In the rows, 128 means zero.
Turns, then the turns between two rows, first turn first; the first pair answered
turn debu:
[142 182 127 115 120 138 109 149 140 113 110 104  63 139  91 172 131  99
 120 111 100  85 150 162  93]  ->  [138 177 120 108 124 140 120 137 133 121 122 125  53 119 116 193 137 115
  99 116  97  76 137 156  89]
[113 111 171 123  94 110 127 106 125 130  92 121 174 160  81  98 118  81
 153 105 176 156 139 175 173]  ->  [141 121 163 131 135 126  84 167 179 116  96 106 140 187  69  90  80 106
 151 122 117 120 174 110 155]
[ 97 124 114 121 100  98 138  90 138 105 115 131 141 147  87 103  98  96
 130 107 151 162 166 136 159]  ->  [114 133 106 125 123 110 116 128 161  99 120 128 118 159  83  98  72 110
 128 118 117 139 184 104 150]
[126 115 119 108 170 128 129 145 156 125 130 108  62 124 143 126 100 107
  69 136  90  62 167  92 115]  ->  [100 105 117  99 148 118 157  91 113 142 144 138  74  90 168 151 136 110
  54 129 126  75 140 125 117]
turn Lari:
[137 125 121 125  71 134 122  71  85 132 112 113 121 153 123  77 125  75
 137 117 195 145 150 157 153]  ->  [167 135 117 142  83 157  92  98 107 134 117 109 118 158 125  56 112  85
 145 130 185 136 159 134 146]
[147 103 111 133 100 129 132 129 114 107 122 106  98 157  94  85  92  86
 120 118 153 139 169 133 138]  ->  [137 100 115 129  96 119 133 118 103 106 116 113 106 154  88  95  98  81
 127 110 160 148 163 145 146]
[116 136 141 131 153  94 146 154 110 120 112 135  94 152  85 108 127  90
 156 101  86 144 144 144 122]  ->  [105 135 154 135 138  88 131 146 110 115 113 139 123 146  84 104 134  98
 163  94  95 161 134 149 140]
[124 151 142 127 140 133 173  79  70 152 111 129 140  78 139 152 164 105
 169 129 162 143  79 191 127]  ->  [156 162 155 166 142 169 100 101 110 161 122 135 171  83 142 113 158 125
 193 143 167 145  79 174 132]
turn seger:
[123 114  95  96 155 134 175 127 110 113 108  89  96 136  73  98  96  83
 135 164 124 134 173 106 130]  ->  [165 124  94 129 159 179 108 142 145 130 141 118 113 123 110  78  95 133
 136 187 120 110 164  71 128]
[148 128 114 137 118 127  80 146 158 131 110 111 148 126  88 125 134 114
 162 115 112 123 149 112 130]  ->  [115 112 108 120 110 107  88 132 153 119 114 127 142 129  94 139 133 126
 141 114  96 130 151  95 144]
[158 167 146 151 144 177  96 170 145 152 122 110 131 143 109 102 128 133
 126 119 125  94 126 128  83]  ->  [ 72 121 135 115 124 108 104 126 138 129 132 147 115 154 122 148 109 162
  64 109  83 109 128  94 114]
Then:
Each pair is 2 to 3 turns apart.
[ 99 132  94 121 118  73 160 117 136 112  97 144  99 157  90 139 110 105
  97 124 106 128 153 128 148]  ->  [172 166  98 152 135 132 136 158 152 126 101 118 111 154  87  99 118  96
 143 140 132 111 161 142 123]  Lari, seger, Lari
[154  82 114 104 131 115 162 129 155 137 147 169 139 118 160 151 140 127
 112 121 117  88 139  88 100]  ->  [173  92 133 126 109 129 118 123 169 141 147 159 186 124 159 110 149 123
 142 123 141 115 136 101 118]  debu, debu, seger
[118 119  92 109  99 138 168  78 108  97 133 112  89 163  74  95 128 124
 105 108 183 152 142 120 130]  ->  [150 133 104 146 100 172  85 104 156 104 156 126 124 164  87  65 121 158
 120 128 172 152 142  93 134]  Lari, seger, debu
[139 131 118 110 146 117 152 158 134 130 104 101 105 153 110 112 109 107
 136 128 113 122 154 123 138]  ->  [164 134 120 140 144 154 117 148 150 159 138 145 136 107 158 106 129 154
 132 142 128 109 126 112 132]  Lari, seger, debu
[113 121 133  97 137 104 194 120  84 112 117 106 111 139  97 156 138 105
 124 109 129 127 131 143 129]  ->  [127 128 126 103 157 116 171 158 116 103 114  98  97 152  94 151 117 112
 123 120  99 109 146 110 117]  debu, debu
[158 122 112  91 141 141 126 143 130 180 151 144  86  82 113 166 128 135
 158 149 101  96 126 116 122]  ->  [160 125 131 114 111 151  85 123 146 184 151 155 139  77 120 138 145 138
 176 142 125 126 113 134 148]  Lari, debu, seger
[165 151 119  94 111 157 134 159 130 190 195 141 112  95 150 180 177 167
  62 123 123 139 102 118  85]  ->  [179 155 148 133  92 169  69 178 164 184 192 126 165 117 139 129 174 160
 102 123 127 171 110 117 114]  seger, Lari, Lari
[138 121 108 124  78 156 107  90 142 139 146 153 111 143 135 106 115 138
 115 140 150 107 146 108 143]  ->  [154 128 118 129  78 161 123  91 130 149 140 139 123 146 131  99 124 118
 130 136 172 117 144 127 140]  debu, seger, seger
[115 125 126 109 114 107 161  91 116 111 139 142 127 106 125 142 136 135
 133 124 122 145  95 147 133]  ->  [124 129 139 131 110 110 100 118 157  95 143 137 141 130 119 106 114 146
 141 135 104 154 109 113 153]  debu, Lari, seger
[154 148 147 159 153 153  86 164 180 142 127 112 148 141 114  91 112 146
 167 136 102 132 146 105 123]  ->  [ 80 109 146 129 123  93  90 118 165 123 131 150 148 149 128 131 105 168
 121 125  77 153 136  93 155]  seger, debu, Lari
[ 98 139 137 174  99 125  82 110 131 113 137 151 181 157 139 119 116 144
 124 102 144 172 146 124 179]  ->  [ 80 132 123 143 110  99 117 121 114  91 121 126 129 185 114 131  92 122
 114  98 125 165 173 118 173]  Lari, seger, Lari
[103 120 140 137  93 109 122  70 114 133 133 155 190 109 132 125 142 135
 125 128 158 167  95 154 156]  ->  [160 134 121 166 114 168  68 113 152 142 157 160 168 107 151 102 122 171
 126 152 141 117 115 105 136]  Lari, debu
[148 101 127 158 117 212  91 108 123 149 130 120 146 117 126 106 130 139
 154 154 169 145 119  97 116]  ->  [116  84 112 134 122 183  91 113 129 128 130 123 104 142 122 123  93 152
 119 153 126 129 140  54 126]  seger, Lari, Lari
[130 130 120 135  83 150  87  86 130 146 124 159 174 130 134 101 138 140
 108 115 160 148 148 160 147]  ->  [151 126  85 115 113 165 131  96 111 152 134 159 103 120 143 134 122 141
  77 128 141  94 165 134 112]  Lari, debu, Lari
[182 118 124 128 121 168 106 118 115 154 152 149 118 109 157  96 142 146
 102 129 176 110 136 138 142]  ->  [133  99 135 112  93 115 116  95 108 127 125 125 133 148 120  88 128 109
 107 111 169 157 149 151 178]  debu, seger, debu
[119 121  89 120 116 143 119  93 132 136 147 166 104 113 143 130 117 154
  87 127 124  99 135  71 143]  ->  [100 120 114 113  82 120 137  60 110 138 124 153 140 120 120 119 142 114
 110 106 157 145 123 128 164]  Lari, debu
[ 49 129 184 111  76 110 118 109 127 108 123 132 144 134  94 123 129 148
 125  75 119 189 121 146 167]  ->  [ 72 144 189 119  83 127 139 115 122 112 105 108 143 138  80 110 141 121
 150  71 141 187 124 171 157]  seger, seger, seger
[140 111 123 117 126 144 115 120 128 137 141 153 106 120 130 137 109 155
 109 160 111 108 153 115 127]  ->  [145 117 134 113 118 143 154 101 100 148 125 138 121 114 120 138 132 124
 131 144 149 121 143 165 130]  debu, seger
[140 147 153 143 145 131 130 166 165 138 125  98 187 123 121 138 152 133
 171 126 127 133  88 170 109]  ->  [120 128 127 137 151 123  95 163 181 127 151 136 146 123 144 157 118 175
 123 139  79 112  97 107 120]  seger, Lari
[150 127 124 136 145 138 117 139 143 135 135 121 126 135 139 128 121 144
 127 139 104 107 127 120 113]  ->  [151 132 127 133 143 131 141 147 132 134 125 101 121 134 123 129 128 120
 141 131 117 113 130 136 106]  seger, seger
[157 146 120 167 115 111  67 163 123 120 109 122 178 124 148 108 132 120
 191 154 109 134 152  88 131]  ->  [140 136  79 128 133  95 119 166  93 115 110 123 107 128 153 146 114 123
 148 158  78 102 167  61 112]  Lari, seger
[127 127 140 140 131 149  90 162 138 128 115 128 127 123 130 112 107 132
 147 128 113 128 115 101 112]  ->  [106 116 136 135 114 139 115 120 107 139 119 152 132  93 156 135 129 138
 134 119 143 131  95 129 118]  debu, debu
[123 101 116 123 118 155 142 127 120 164 165 131 135 142 164 141 108 156
 110 164 124 121 114 123  99]  ->  [146 115 127 138 112 173 126 141 134 165 159 114 149 150 153 119 105 149
 133 166 134 121 115 125 101]  seger, debu, seger
[ 66 120 139 118 119  88 124  93 154 142 137 156 169 113 157 165 150 194
 110 122 119 162  93 128 144]  ->  [132 144 100 123 166 137 119 153 179 145 142 137  96 126 150 155 112 200
 104 150  92  93 136  74 106]  Lari, Lari
[101 100 126 155 123  80  84 132 151 117  87 163 171 147 122  98 123 169
 127 137 112 149 144 138 194]  ->  [115 106 108 129 146  73 142 159 131 107  62 125 115 172  89 111 102 127
 130 133  99 125 172 135 171]  Lari, seger
[160 146 151 150 157 162 132 157 139 153 147 137 144 110 141 131 144 151
 156 131 115 112 125 130  97]  ->  [123 132 136 123 160 133 160 139 113 143 151 155 112 106 148 164 142 159
 123 134  96 108 129 115  97]  Lari, seger
[ 97 122 118 129  78 140  96 106 117 136 114 145 154 129 145 134 139 140
 141 128 130 159  91 161 163]  ->  [129 148 124 145  99 160  85 156 141 129  94 105 150 155 113 107 123 119
 170 130 117 150 115 155 145]  seger, debu
[128 126 111  79  75  92 146 111  81 119 121 108  98 146 128 132 115 106
 129 143 150 138 151 147 160]  ->  [119 116 118  91  56  92 108  99  93 121 137 136 116 141 151 118 113 129
 123 152 151 145 147 129 178]  seger, seger, debu
[111 120 158 139 120 119 101 155 161 104 104 108 157 160 109 116 125 123
 158 106  98 166 123 124 162]  ->  [ 83 103 144 131 106 114 129 103 129 115 125 153 147 113 150 161 151 142
 122 103 120 159  89 137 162]  debu, debu, debu
[124 111 165 168 144 154 102 126 166 126 141  75 129 179 119  92  96 134
 175 158 145 124 153 134 173]  ->  [ 88  89 152 157 124 141 142  54 118 150 168 126 136 125 161 136 134 151
 141 147 183 128 113 164 180]  debu, debu, debu
[107 117 154 135 101 106  93 101 167  93 122 135 144 163 125 126 102 129
 146 141 106 178 147 134 184]  ->  [123 123 136 123 131 125  99 128 174  92 130 137  93 168 127 145  79 144
 125 159  73 131 165  92 160]  debu, Lari
[123 135 127 116  95 109 163 100  88 116  86  92 111 150  86 111 126  64
 152 102 166 152 158 161 149]  ->  [137 125 133 156  83 143  42 103 150 125 142 148 155 138 139  77 118 139
 136 129 142 144 142  97 169]  Lari, seger
[147 130 150 148  96 163  69  88 158 191 149 130 169 108 165  88 128 134
 181 167 183 130 120 123 131]  ->  [ 70 104 154 107  76  80  99  79 143 149 113 101 153 167 121 101  97  98
 166 141 149 173 148 123 165]  seger, debu
[120 164 198 151 112 129 107 169 170 133 140 131 202  80 115 118 154 128
 125 129 118 130 102 108 151]  ->  [106 147 161 103 139 111 195 168 129 134 137 128 119  76 111 172 143 117
  83 129  94  85 112 104 122]  debu, Lari, Lari
[ 69 109 130 101 117  74 146 110 114  85 119 135 118 149 109 151 113 126
 111 117 103 149 135 123 151]  ->  [113 124 107 102 145 103 139 146 127  88 123 123  76 150 104 136  86 129
 114 129  82 110 156  90 126]  Lari, Lari, Lari
[127 130 135 115 103 110 114 126 168  93 104  91 188 145 114 120 130 108
 171 129 143 174 111 123 125]  ->  [143 137 101  83 139 121 163 150 155  92 104  77 113 154 103 148 107  94
 146 139 120 124 136 104  92]  Lari, Lari
[115 105 143 111 109  96 143 100 116  97 111 100 123 140  94 110 138 119
 117 126 137 156 161 139 164]  ->  [183 125 134 146 136 156  91 132 155 117 141 123 121 116 126  96 140 161
 119 153 128 116 159 114 139]  seger, debu
[135 136 125 111 130 121 179 138  96 129 107  89 106 140 104 137 125  86
 132 125 131 120 141 150 120]  ->  [152 143 137 151 140 153  92 166 160 126 135 114 143 140 126 103 112 138
 139 139 106 114 138 104 122]  Lari, Lari, debu
[119 125 135 127 118 120 118 122 142 135 126 121 155 133 119 120 132 115
 136 119 135 160 127 138 139]  ->  [112 117 133 123 122 116 112 118 143 131 130 137 157 135 127 123 124 124
 127 118 130 157 126 131 142]  seger, seger
[125 125 126 124 121 109 158 121 110 148 131 127 134 115 120 138 143 121
 136 119 147 139 126 143 143]  ->  [119 122 134 136 111 106 120 118 131 144 140 143 150 118 130 129 141 143
 131 122 134 148 129 119 157]  Lari, seger
[ 94 107 128 142 121 133  70 149 145 116 129 185 158 157 142 116 101 198
 125 134 139 118 129 107 175]  ->  [ 62  93 109  99 118 100 172 110  73 119 109 172 114 151 127 148 112 156
 109 118 161 115 131 147 168]  Lari, Lari, debu
[ 83 127 149  98 196  80 115 122 169 125 100  96 133 130 113 188 144 190
 158  68  37 135  83  75 107]  ->  [ 63 119 165  91 162  67 147  71 132 135  88  89 163 116 111 182 171 159
 172  53  88 168  68 129 126]  debu, debu
[161 154 140 142 158 151 146 187 141 130  99  87 140 132  99 109 132 100
 171 128 135 113 132 157 103]  ->  [ 86 108 131 127 113 116 110  99 133 131 148 184 152  89 171 151 142 171
  96 130 123 126  97 134 146]  seger, debu
